Named turns come first, each shown by rows before and after it. Which turns, in which order, take the first row of each pair that follows to the second? Write the first one first, as in the answered first pair.
Z_35:
[ 6 -4  4 -2 -9 -8 -4  4] |-> [10 -3  5  0 -9 -6  0 -1]
[-6 -4  3 -8  1 12  2 22] |-> [-11 -11   5  -4  -4   1 -11  19]
[ -9 -22   5  -2  -8   0 -14   5] |-> [ -1 -22   9   4 -10   0  -8 -10]
Z_991:
[ 8 -2  2 -3  4 13 21 -4] |-> [13 -8  7 -3 -3  8 18 -1]
[ -5 -18   7   5 -13 -11   2  12] |-> [-13 -17   3  10  -8 -16  -3   1]
[ 2  0 14 -3 -5 -4 -5 12] |-> [ -3  -1  13   1  -5  -9 -11   5]
Z_724:
[ 7 -9  7  2 -2  6  9  0] |-> [  7  -1   6   6  -2  -2   1 -13]
[ 11  -1   9   4  -7 -12 -10   1] |-> [11 -5  8  2 -8 -8 -7 11]
[  7 -20   9   5  -2   2   0  -4] |-> [  6  -9   7   7  -3  -7  -9 -14]
Then:
Between the rows of a pair lie two turns.
[ -9 -11   1  -5 -13  -3 -24  26] |-> [ 14 -15  15  12 -21  -5 -11 -17]
Z_35 then Z_35
[ 3 10 -2 -6 -4  4  6 13] |-> [  5   2   4  -4 -11  -5  -3  13]
Z_991 then Z_35
[  4 -10  12   0 -13  -8  -8   6] |-> [ 10  -5  13   2 -14  -8  -5  -3]
Z_35 then Z_724
[  8   1   6  -1 -12  -2  -4  -3] |-> [  2   3   3  -4 -10  -4 -10   5]
Z_991 then Z_724
[ 11   3   9   5  -9  -5  -1 -11] |-> [ 10  12   3   3   0   5   7 -12]
Z_991 then Z_35
[  2  -6   3   0 -15 -14 -13   5] |-> [-13   6 -10   3   1 -10 -13 -10]
Z_991 then Z_991
[-3  4 -7 -7 -5  4  1 24] |-> [  0  -8   1   0 -17 -11 -10  13]
Z_991 then Z_35
[ 4  3 -2 -5  2 14 16  8] |-> [10  3  2  1 -2 11 17 -7]
Z_724 then Z_991
[ 27  15   7 -12  -5  13  17  21] |-> [  4   1   5 -13 -11 -10 -17  37]
Z_35 then Z_35
[-7 19 -8 -5  7  1 -5  1] |-> [ -7  14  -5  -8   1  -3 -11  12]
Z_991 then Z_35
[-14  -7  -8   6  12   5   3  -2] |-> [-13  -9  -6   9  10   1   0  -6]
Z_35 then Z_35
[ 8 -4  7 -4 -7  3  2 -6] |-> [  4   0   3 -10  -3   8   4   5]
Z_35 then Z_35
[ -7   2  -1  -1  -6 -14 -19   3] |-> [-13  13 -10  -4   7  -3 -10   2]
Z_991 then Z_991
[ 11   3   7   4 -13  -9   1  -6] |-> [  4   9   2  -2 -12 -12  -8   6]
Z_991 then Z_724
[ 10  -9   5   7   0   8  15 -14] |-> [  4  17  -1  -6  -5 -11 -14   8]
Z_724 then Z_724
[ 11 -19   6  -3  -4  14  18  -1] |-> [  6  15   1  -5  -8 -15 -17 -12]
Z_724 then Z_724
[ 4  3 -1 -5 -1  6  5  5] |-> [ 6 -4  3 -1 -7 -2 -2  3]
Z_991 then Z_991
[10  9 -3 -4 -1 13  9 -3] |-> [10  4 -1 -8 -5 10  5 12]
Z_991 then Z_35
[-12  -3  -6   8   3  -3 -11 -12] |-> [ -3   3  -6   8   6   7   4 -17]
Z_35 then Z_35
[-1 -8  1  4  2  3  6 -5] |-> [-4  4 -1 -1  0 -7 -8  2]
Z_724 then Z_724
[  1   0   2   1  -2  -7   0 -14] |-> [ 0 -2  0 -8 -4 -3  0 11]
Z_724 then Z_724
[  7 -14   2  12  -5 -12 -15 -10] |-> [  6 -19   2   2  -6  -7 -14  16]
Z_724 then Z_724
[  0  -7   5  -2 -10  -7   5   3] |-> [ -5  -5   3  -1 -10 -10  -1   1]
Z_991 then Z_724
[ 10   6   5  -3 -14 -12  -6   7] |-> [ 14   0   7  -4 -14  -5   3  11]
Z_35 then Z_724
[-10 -18  -1  -1   8   2 -10  23] |-> [-14 -18  -3   2  10  -2 -16  16]
Z_991 then Z_991
[-9  0 -6  1  6  5  3  2] |-> [-5  0 -4  0  5  8  7  3]
Z_724 then Z_991
[ 12   8   5   1  -1  10  11 -15] |-> [ -4  11  -5 -11   5  12   2  15]
Z_35 then Z_35
[ 2 -2  2 -7 -4 -1 -3 18] |-> [  5  -6   4   8  -2   0   5 -16]
Z_724 then Z_724
[-16 -16  -5   2   7  10   6   7] |-> [-13  -9  -6   8  10   9   9 -14]
Z_724 then Z_35
[-13  -8 -13   1   2 -17 -27  12] |-> [-14 -27 -11   2   5  -4 -13  19]
Z_724 then Z_991
[-13   5 -10  -2  15   3  -3  -3] |-> [-12  -1  -6   2  11  -4  -9 -11]
Z_35 then Z_35
[  8   0   6   1 -10  -9  -9  -2] |-> [ 10  -4   8  -1 -11  -5  -4   4]
Z_724 then Z_35
[ 8 14 -4  1  3  8 12 -9] |-> [12 19 -2 -4 -2  4  6  1]
Z_724 then Z_991
[-12 -24   5  -6 -10  -5 -11  10] |-> [ -9 -22   6   4  -7  -6  -8 -19]
Z_991 then Z_35
[ 5 -1  2  5  2 14  7 -2] |-> [ 5 -2  3  2  0 14  6  8]
Z_991 then Z_35
